In the data rows, 128 means zero.
Each row has a hidden score. How much does it go up from the first row of each pair to the second? 10 means little or no change, 20 a big rise and 0 a big fall. The score is a weighted sum of the row's numbers plus the product of two more (or one squared), each taken from its middle value.
[131 114 144 144 113 110  82 145 109 134 165 127 163 142 162 172]
[172 150 172 151 137 170  38 157  86 121 150 130 105 144 205 160] 10
[157 145 172 104 109 200  63 155  66 159 111 122  69 115 165 159]
[141 155 139 113 112 119 107 120  73  54 112 116  60 138 164 130] 15
[164 192 196 158 159 146 126  89 173 130 130 134 152 125 127  69]
[202 168 149 144 136 148 164  95  94  84 168 129  73 149 152 103] 10
[ 93 158  55 159  99 107 215 121 200 111  74 129 134  93  92  95]
[109 146 190 146 138 142  64 190 111 128  88 128  94 113 153 177] 12
[130 106 180 107 162 132  77 168  87  99 117 107 108 169 168 182]
[ 73  93 143 108  56  57 100 171 131 151  98 117 148 133  80 127] 8
[185 103 152  94 117 105 167  84 112  96 193 140 138 150  85  70]
[ 76 123 183 129 104  98  88 172 115 137  93 124 126 121 117 171] 17
[166 167 150 106 145 203  52 138  96 164 109 112 118 155 185 169]
[118  55  97 104 217 134 173 103 148  72 132 150 148 128 107 127] 13
[ 40  63  97 146 141  62 140 162 160  92 102 155 178 112  83 153]
[119 120 183 165 161  65 200  62 182 103 173 111 156 128  75  68] 1
[153 114  44 158 123 182 176 132 146 127 157 150 119 104 160 116]
[ 62 117 126 130 103 142 128 140 113 126  84 147 140  87  84 144] 12
[129 155 124 134  92 139 117 110 101 118 130 127 146 133 153 169]
[ 42 105 122 155 133 115 111 150 146 126  93 161 175  95  97 147] 14
[178 130  51  59  64 189 124 147 100 141  98 150  89 122 112  86]
[100 110 135 116  66 179 136 124  64 144 114 134  96 108  91 146] 10
[ 63  94 126 161 119  67 113 148 157 119 127 149 192 119 101 164]
[139 180 204 146 174 139 169 104 128  80 109 100  58 109 120  89] 8
[162 137  81  66  72 149  95 147 102 195 122 110 153 164 120 157]
[130 130 194 124 139 202  65 154  60 141 117 121  68 107 168 173] 14
[137  37  82 137 176 101 169 168 156  84 171 146 119 121 142 110]
[143 136 154  96 109 112  60 191 119 135  91 108  97 152 156 148] 11
[246 159 173 109 165 126 103 142 124 130 195 113  68 165 169  49]
[ 78  85  77 136 122  83 130 165 167 113  96 158 165 111  91 132] 14
[ 85 196 138 161  92 150  84 127 139 169  85 139 183 131 155 176]
[236 148 144  79 126  94 158 142 108  90 164 104  31 169 133  51] 10
[ 73  79  58 100 133 118 163 138 151  95  83 143 167 119  88 148]
[ 88 139 200 128 143 173  91 117  61 137  93 106  62  82 141 184] 9
[113 108  94 147 136 148 185  96 156 132 147 114 166 125 138 148]
[ 85 197 171 172 149 140 126  97 168 125  94 122 137 134 166 169] 13
[159  85 113 153 220 104 194  96 143  98 213 145 115 120 106  72]
[129 135  64  75  75 200 169  95  99 128  81 141 108 113  93 109] 5
[157 163 102  77  76 106 105 145  72  65  90 106  37 151 153 113]
[155 136 144  65  57 163  82 194  32 141  96 118  17 130 128 141] 2
[120 167 151 187  79  81 121 168 181 165 138 116 130 131 161 140]
[140  90 108 129 118  95 193 106 134 100 181 131 123 143 117 113] 8
[165 150 173 134 145 171  29 167 100 168 135 126 110 126 187 164]
[ 41 177 140 147  89 126 126 107 139 152  66 131 200 128 115 188] 10
[137  65  37  63 127 123 140 167 108  93 106 150 125 135  96 142]
[ 63 140 120 142  88 106 120 119 154 146  93 132 188 118  98 151] 10
[100  80 125 113 109  99 100 141  99 144 155 120 178 149 123 185]
[136 134 177  75  90  79 123 140 130 161  92 107 127 145  37  45] 5
[122 154 111 143 129  98 194  77 189 125 110 137 159 109  92  79]
[127  70 154 148 140  90  67 159 121 148 189 126 186 147 159 177] 9
[ 70 122 152 171 102  73 101 137 156 140 119 136 198 128 125 173]
[136 112 135 178 210  95 194  86 177 106 182 149 138 110 109  72] 10
[126 166 183 164 209 146 132  95 144 100 136 103 111 141 173 145]
[173 158 135 121 134 133 159 108  85  68 138 119  70 162 151 130] 11
[160 133  76 108  47 120 131 114 112 122 141 146 118 126 132 124]
[216 176 164 168 136 154 154  63 120 125 222 132 113 126 152  64] 5
[ 90 119 120 104  86 143 187  76  88 109  99 120 128 122  97 150]
[229 116 140 111 184 142 113  79 146 164 220 146 150 141 132  53] 12
[162 148 198 132 223 147 160  85 129  96 166  94 109 159 139  97]
[ 93 178 168 137 122 150  90 148 140 145  65 126 134 130 157 180] 13
[126 186 140 149 130 186  65  97 121 174 112 119 179 143 171 173]
[124  93  96  80  89  88 123 147 114 157 124 103 164 159 107 158] 9
[215 111 189 129 204  88 108 131 134 110 191  93  76 148 159  77]
[121 118  64 136 126  41 206 146 196 103 108 131  96 119  83  60] 12
[130 151 109  71  98 141 118 108 120 147  87  96 155 159 131 150]
[139 173 138 169 100  84 182  84 198 143 145 119 147 119 109  66] 7
[112 185 138 118 141 163 127  94 127 112  81  93 115 142 153 159]
[136  58  83 140 205  82 200 132 168  94 192 139 105 124 122  89] 11
[107 110 122 116  91 188 164  80  84 127 128 142  90 106 110 108]
[164 140 159  80 122 172  60 170  84 150  91 100  79 151 157 158] 14
[148 133  58 139  68 156 180 124 143 134 141 128 125 123 142 115]
[156 246 180 146 161 182 163  67 164 120  98 115 120 128 129  79] 14
[181 162 154 122 145 141 161 110 116 104 155  93  67 168 154 110]
[ 93 174 146 170  72  90 125 109 191 149 106 116 182 128 147 140] 12
[183 135 123 120 138 122 196  69 137 121 197 134 127 129 101  56]
[178 130  70 141 123 172  89 169 124 190 166 149 139 133 160 130] 13
[183 192 168 142 129 104 128 121 185 130 140 118 118 142 131  49]
[126 151 136  57  89 158 115 125  66 123  69  89  34 119 128 123] 14
[133 106  68  65 126 199 109 163  78 160  97 152 108 116 108 127]
[119  63 120  81  62 118 150 150  68 113 129 135  59 130  89 101] 7
[165 145 159 114  98 179  61 158  44 141 134 127  33 117 162 130]
[126  72 127  96  64 146 113 184  67 132 128 145  71 113  95 120] 5
[142 145 102 143  61 103 182 104 104 100 155 113  92 148 133 134]
[100 122 178  96  93 108  93 181  86 129  82 114  80 112 115 159] 13
[ 78 117  91 156 134 131 108 122 149 139 114 158 204 106 106 162]
[ 54 111 167 155 154 117 110 121 113 116 121 109 190 151 132 200] 11
[ 36 107 167 181 124  76 113 127 146 123 124 136 208 126 117 196]
[ 54 162 167 126 122 148 121 145 128 127  43 120 139 135 128 197] 12
[ 88 172 108 112  25  69 160 109 184 155  69 101 182 135  97 131]
[115 196 177 206 158 120 134 100 189 131 150 120 134 125 172 131] 9
[201 140 169 148 187 137 144  68 154 147 220 118 134 142 146  68]
[101 126  94 222 147 113 160 150 201 100 141 151 151  78 140 111] 17
[123 165 163 111 124 156  73 167 109 141  68 113  98 126 151 168]
[128 184  89 180  73 102 165 122 207 161 113 128 140 108 138  90] 6
[170 163 134  79  30 195  77 165  35 173  97 124  38 124 137 136]
[116 171 158 119  97 220 103  95  71 186  88 121 123 105 141 177] 12
[188 154 139  77  71 167  62 160  58 157 115 113  22 124 160 105]
[138 203 129 119 119 192  97  94  81 107  91 113  89 137 177 158] 9
[139 220 144 141  95 148  95 147 155 152  83 124  97 138 171 145]
[121 154 139 158  94  94  93 149 148 161 127 116 154 144 159 143] 9
[166  95 125 104  97  62 197 109 136 111 191 115 111 143 103  73]
[ 92 106  69  73  64 147 201  80 104  82  85 139 100 113  75  99] 13
[100 160  32 109  55 136 181 129 184 136  47 125 146 109  91  97]
[102 205 149 136  91 180  80 131 134 186  64 130 147 118 143 169] 13
[178 184 180 161 193 180 147  79 123 122 174 106  96 146 178 122]
[120 117 111  75  26 184 141 132  50 155  99 130  71 119  82 128] 8
[214 136 176  67 191 133 108 154  95  88 130 104  52 177 156  85]
[135  82  88 142 148 138 114 151 114 137 171 135 158 133 136 159] 7
[163 154 158 114 100 151  67 149  84 138 123 121  92 137 173 144]
[131 152  75  73 172 161 202  48 169 113  55 160 150 104  65  73] 14
[139  32  71 139 152  96 135 209 150  93 171 146 115 123 152 118]
[ 72  75  98 191 142  94 150 159 192  83 117 153 163  96 118 128] 12
[152 109  86  95  50  93 130 135  99 112 143 138  98 138 121 115]
[233 210 191 133 206 217 121  90 112 139 165 110  65 136 184  82] 9
[197  86 105  56 148 102 188 103 121  85 160 163  95 144  76  61]
[144 121 170 137 142  90 212  51 119  69 184 106 110 124  98  91] 7
[145 116  45 103 155 192 118 122 130 130 115 161 157 112 137 147]
[143 117 110 123 116 149  66 141 103 184 162 134 168 133 149 159] 6
[181  68 116  91 201  84 167 106 155 119 188 131 124 146  90  49]
[114  73 102  72  83 125 159 141  95 101 104 130  91 129  85 108] 6
[ 97 107  99 147 117 133 159 104 131 123 146 123 183 128 121 168]
[106 198 164 150 113 198  77 117 110 176  85 131 135  91 149 179] 11
[ 56  98 111 197 154 109 121 131 163 119 130 164 202  97 123 163]
[225 191  83  77  61 141 149 117  98 124 125 119  57 161 145  94] 6
[ 39  65 127 129 145 136 154 160  93  82  85 161 112  78  72 149]
[123 121 154 118  59 171 108 145  45 154 121 125  71 114 114 152] 3
[145 187 179 136 149 127 118 139 155  98  94 125  91 142 157 110]
[186 110 104 120 205 124 178  80 163 141 198 126 121 127 110  52] 9
[166 120 120 144 105 110 112 158 142 164 176 101 142 157 170 142]
[ 80 113  80 145 108 105 136 144 159 130  93 153 174 113  97 142] 13
[146 125  75 103  60 131 147 110 120 114 120 143 141 126 116 143]
[130 151 123 143  74  42 189 118 195 132 129 110 127 130 101  64] 13
[216 136 158 173 148 123 113 120 130 127 230 134 104 141 185  88]
[131 109  51 116 120 131  84 171 146 154 109 167 160 113 120 127] 16
[ 81 134 209 174 163 143  77 135  94 112 101 125 108 103 172 200]
[153 152 114 161  84  55 163 125 199 149 150 122 124 125 128  63] 9
[115 129 123 155 100 116  61 157 146 170 129 153 171 113 128 135]
[153 153  86 162 155  90 187 115 197 131 136 148 114 105 105  49] 13
[128  32  70  92 164  92  82 213 116 121 142 163 142 141 126 142]
[136 173 141  78  45 194  95 155  49 163  76 118  47 109 118 143] 4
[ 66 108 133 118  95 132 119 136  94 143  98 125 143 103  94 147]
[166 185 134  63  59 203  78 134  43 167  79 113  20 113 159 135] 15
[ 62 156 167 144 123 110 102 156 130 121  74 132 161 147 143 194]
[ 81 121 172 127 139 113  85 169 124 124  83 116 129 140 138 182] 8
[112  91  66 104 152 169 138 135 100 106 116 154 151 116 110 161]
[188 106 153 104 156  85 179  89 146 120 200 100 117 156 104  61] 6
[178 147 144 165 130 138  79 150  89  93 171 127  79 156 197 146]
[ 32  57 124 169 160  61 136 145 168  83 114 155 198 103  95 156] 15
[126 143 189 152 171 194  63 125  88 123 120 113 106 123 187 180]
[179  86 104 131 106  73 170 125 152 132 208 110 103 151 129  76] 8
[128 161 110 178 117  75 181 102 204 139 139 132 136 109 124  74]
[228 181 158 132 138 148 161 113  85  72 183 129  44 157 149  74] 7
[106  73  78 144 162 124  81 174 141 127 134 172 175 113 122 150]
[ 56 191 167 161 108 168  99 107 136 172  71 128 184 108 128 186] 5
[126 175 165 144 148 188  57 134 117 158 101 122 146 138 174 180]
[170 147 193 193 158  69 135 113 196 126 197 128 140 123 118  48] 7
[140 116 116 140  96 115  90 132 114 155 170 136 170 125 155 158]
[199 109 165 159 152  56 142 115 181 138 219 130 129 130 115  42] 8
[239 182 165  81 139 149 138 138  99 105 148 106  19 157 151  60]
[105 143 161 130 120 182  88 114  84 173 119 118 154 120 143 176] 9
[155 113 182 138 168  92 199  80 120  69 189 106 105 145 105  82]
[ 97  30  91 147 206 114 124 171 113 100 168 155 160 123 139 175] 17
[149 205 197 143 164 139 164 110 158  91 105 114  88 134 116  73]
[127 157 138  67  75 159 112 120  54 124  73  94  26 111 132 128] 12
[138 142 158 134 164 183  53 135  98 154 140 121 166 160 183 187]
[156 118  75 100 127 195 101 144  95 142 127 156 126 119 129 135] 11
[106 116  95 127 103 131 137 101 115 132 136 126 185 129 117 172]
[133 147 153  86 100 163  83 131  77 141  82  88  58 119 175 157] 16
[130 126 167 103 182  99 163  53 162 114 130 131 207 130  63  88]
[101 167 163 179 119 118  66 172 143 154 120 145 159 139 176 173] 14
[102 120 187 130 145 121  74 173 108 122  96 116 104 120 146 174]
[ 69 163 153 165  95 118  91 130 143 156 100 139 194 133 137 179] 8
[109 155 143 125  45 158 100 135  93 183  99 122 116  96 101 130]
[ 45 132 152 124  75  81 110 144 136 152  69 117 169 129  91 157] 16
[106 109 154 124 152 146  74 135  97 148 138 113 171 156 148 187]
[231 162 176 144 174 138 142 121  96  74 203 128  52 153 165  78] 8
[123  62  54  93 143 115 137 186 108 135 138 137 129 140 116 148]
[ 91 194 166 162 165 140 116  99 131 105  77 114 101 107 172 157] 14
[117 123  83  84 125 241 121 124  63 155  88 158 108 103  98 134]
[175 134 149 117 143 125 157 102  99  74 154 129  97 152 139 124] 9
[100 166 150 216 110 122  96 114 172 179 152 147 194 115 160 168]
[211 162 101 101 110 134 193  71 136 145 186 129 111 127 105  41] 9
[121 145  81 115  62  93  97 154 159 169 102 146 161 125 105 128]
[ 98 173 137 124  88 101 121 152 143 139  85  99 134 152 134 151] 15
[130 135 159 110  52 156  87 167  63 158 104 124  71 109 120 143]
[102 109  92 123 165  41 244 109 185  81 107 134 114 110  49  49] 17
[ 83 133 149 183  81  64 154 151 173 155 130 117 149 135 131 160]
[135 100  67  90 133 140 136 128 170 103  91 152 150 116 106 108] 12
[166 158 161  87 103 208  57 152  60 165  99 113  42 112 169 150]
[112 178 159 121  90 160  83 148  88 148  56 111  65  92 165 176] 11
[221 203 152  92 173 196 105 117 111 140 124 107  71 162 179  93]
[129  97 110 151 108 112 122 117 119 110 165 148 166 124 137 166] 7
[122 180  47 159  78 146 165 128 200 143  81 139 146  90 120  84]
[158 137 120  98  72 118  75 162  97 155 132 121 141 159 157 148] 11
[ 71 122 135 204 107  94 149 117 174 141 140 134 187 113 131 160]
[166 160 102  87  29 211  99 141  71 195 105 142  77 104 112 109] 7
[ 41  69 105 140 133  75 129 163 150  94  88 156 171 106  81 148]
[207 161 177 129 186 144 131 101 130 129 189 106 108 159 155  69] 3
[111 113 147 193  65  21 138 181 195 143 157 118 135 132 150 123]
[111 143 101 181 148  80 200  98 201 122 130 135 128 101 105  77] 11
[112  81  90 129 146 135 127 124 114 104 146 141 176 127 116 167]
[ 73 142 208 215 187 144  62 151 132 120 129 153 175 133 192 216] 10
[178 196 177 121 178 219 129  81 102 128 128  98  64 131 182 110]
[ 99  73  87 147 132  80  88 189 162 117 114 171 161 111 111 130] 14
[126 117 160 152 124 107  96 143  96  81 147 133 124 143 168 176]
[144 127 144 123 154 112 180  87 152 130 173  84 128 163 127 106] 7
[100 248 169 156 153 209 127  43 133 121  50 114 128  93 162 141]
[ 88 103 121 115 148 198 112 124  75 148 117 136 159 111 110 161] 7
[132 103  62 109 117 143 138 141 113 136 141 123 153 137 118 147]
[134 110 178 198 184  49 174  94 191 104 193 132 155 110  94  67] 9
[ 80 178 134 152  84 114 109 135 145 166  92 132 174 136 136 169]
[ 73  71 168 192 163  89  69 132 138 138 179 144 210 118 147 194] 7
[186 182 142 134 144 176 149  96  77  66 136 121  46 144 174 120]
[187 183 192 113 199 177 154 101 117 106 149 103  72 150 150  90] 8
[194 154 180 114 178 135 154 101 115 100 171 112  88 155 144  78]
[126 110 131 172 146 133 154  96 161 144 178 108 176 135 154 155] 8
[130 185 139 100  95 195 110  96  67 133  88 110  68 111 147 130]
[115  69 105  90  91 178 122 182  74 114 115 163  66  97  96 114] 6
[154 135 174 111  92 180  54 174  41 140 121 127  36 117 164 163]
[149  67 167 122 255 166 137  54 132  98 185 173 186 136 111 101] 9
[ 88  99 138  87  58 125 172  95  65 122 104 102  78 130  77 123]
[100 165 106 213  93 121 165 124 194 151 124 135 163  99 139 121] 10
[ 90 106 111 175 137 110  90 136 151 141 148 158 194 112 126 164]
[148 144 142 163 139  59 185 100 193 122 159 132 136 112  83  48] 8
[ 34 197 189 190 167 188 127  73 115 101  55 117 149  89 174 218]
[157 148 123 141  91 130 122 150 102 126 148 103 108 158 161 143] 8
[107 101  86 143 117  12 199 161 201  97 121 125 103 128  80  69]
[111  57 121 121 187  60 219  95 159 101 185 102 128 145  92 101] 6
[151 104  68 115 191 121 217  89 152 124 166 126 111 124 109  75]
[142  17  92 140 202 107  65 205 109 106 185 178 148 129 156 160] 11
[ 74 153 112 133  70 100 128 115 145 160  93 124 169 134 105 165]
[219 113 152 116 164  96 141 103 151 145 225 114 112 156 132  48] 7
[136 135  78 146  97 121  74 158 161 164 122 169 172 107 127 127]
[ 85  96 106  97 131 161 113 124  94 160 119 119 181 134 101 181] 9
[ 97  60  88 170 209 161 129 149 118 123 175 164 164 108 153 181]
[161 150 127 177 166  77 174 104 193 129 164 146 131 104 100  43] 7
[ 73 163 175 153 126 197 106  89  86 168 105 122 153  93 137 190]
[187 200 175 141 197 182  87 103 135 122 119 134 116 144 183 113] 14
[175 180 119  40  70 171  83 143  80 152  67  90  41 144 149 118]
[104 112  85 143 110  22 204 148 200 104 113 119 107 127  92  72] 11
[170 101 116  87  85  60 227 113 111  76 186 126  85 146  65  48]
[111 133 176 180 156  54 201  69 197 106 162 121 164 108  70  66] 10
[ 70  83 123 102  81  79 100 172 116 134  99 123 144 122  83 132]
[173 170 186 151 165  91 127 117 170 111 139 105  91 119 139  66] 10
[125 145 167  95 124 176  78 147  88 140  77  94  79 121 155 177]
[ 77 121  99 117  84 100 120 142 150 137  77 142 166 115  90 130] 9
[121 103  86 123  95  90 140 143 164 135 127 112 163 133 121 130]
[123 157 147 116 109 163  91 119  92 149 109 115 151 145 162 175] 9
[177 146  96 111 136 157 194  62 133 129 167 143 126 129 113  87]
[ 97 125 125 153  83  69 102 151 160 154 130 138 176 132 114 151] 13
[ 64  88  86 126 110  69 136 157 159 111  87 153 177 117  83 145]
[155  74 136  65 211 128 170  65 133 101 149 147 166 148  74  80] 7
[140 163 158 131 130 160  53 161 113 147 101 124 132 154 171 165]
[117  76 102 191 153 147 144 143 123 108 189 148 158 117 154 162] 7
[173  69  89 116 219 105 161 126 158 110 179 149 113 129 124  75]
[115  85  40  98 112 135 192 150 130 121 120 121 127 129 114 133] 1
[112  62  71 133 191 145 112 162 118 123 149 163 163 120 142 164]
[ 82  55 129 149 170 123  76 161 110 134 164 147 183 126 125 179] 7
[105  43  70 122 165  91 218 144 158  75 150 128 121 120 112 116]
[110 216 143 134  90 145 118 130 149 151  71 111 133 143 152 157] 9
[127  88  49  83 126 158 153 131 109  91 105 151 132 120  96 144]
[152 118  56  92 145 150 157 113 173 115  95 150 138 119 105  98] 11
[115 140 149 111 135 164  75 123  96 161 113 105 157 151 147 177]
[135 109 142 167 124 105 155 116 156 134 196  96 137 155 157 139] 7
[159 161 113 162  91 146 108 106 104 120 159 141 131 127 170 157]
[132 216 175 165 157 140 179  59 187 125 124 108 147 121 106  65] 11
[120  72  60 121 152 128 135 182 125 130 138 156 141 127 128 147]
[173 118  72  66 187 150 191  86 158 126 126 144 122 139  81  64] 12
[109 152 102  84  46 195 133 131  83 166  71 138  91  91  83 110]
[153 180 188 147 194 161 171  56 145 126 164 110 137 140 139  88] 11
[112 143 148 121 102 142  95 123  91 153 118 117 157 134 147 172]
[218 124 200 181 211 110  96 104 160 135 239 126 119 135 177  62] 8
[107 158 121 109  46  85  82 166 140 177  87 127 152 139 114 138]
[ 93  65 107 202 151  25 169 191 202  67 143 145 124 101 116  92] 16
[ 81  69 132 128 148 126 104 116 107 144 157 124 202 143 115 199]
[ 40  99 174 181 154 102  95 118 126 121 136 134 211 129 136 206] 12
[121  61  47  80 155 136 113 162 109 128 118 156 155 135 118 154]
[ 92 162 164 208 120  95 159  72 199 142 151 125 188 115 140 129] 3
[165 240  95  99  65 211 112  90  84 128  74 120 106 145 165 148]
[176 204 143 116 163 206  73  82 101 145 113 101  81 130 197 126] 16
[168 139  97  48  20 140 140 115  84 164 104 107  59 139 101  72]
[140 120 122 182 119 124 143 136 164 162 188 110 153 134 165 145] 9
[ 87  93 138 218 197  43 191 114 199  87 167 145 143 103 111  91]
[188 119 143 145 207 133 155  75 164 142 202 152 145 126 123  63] 6
[196 195 146 138 158 194  88 116 126 152 152 111  74 154 203 132]
[224 161 176 116 187 137 113 132 129 129 184  99  79 170 164  69] 10
[151 159 130 137 167  96 175  79 182 123 125 151 162 103  75  53]
[ 73  81  61 108 105  70 136 172 156 110  81 148 157 120  72 127] 13
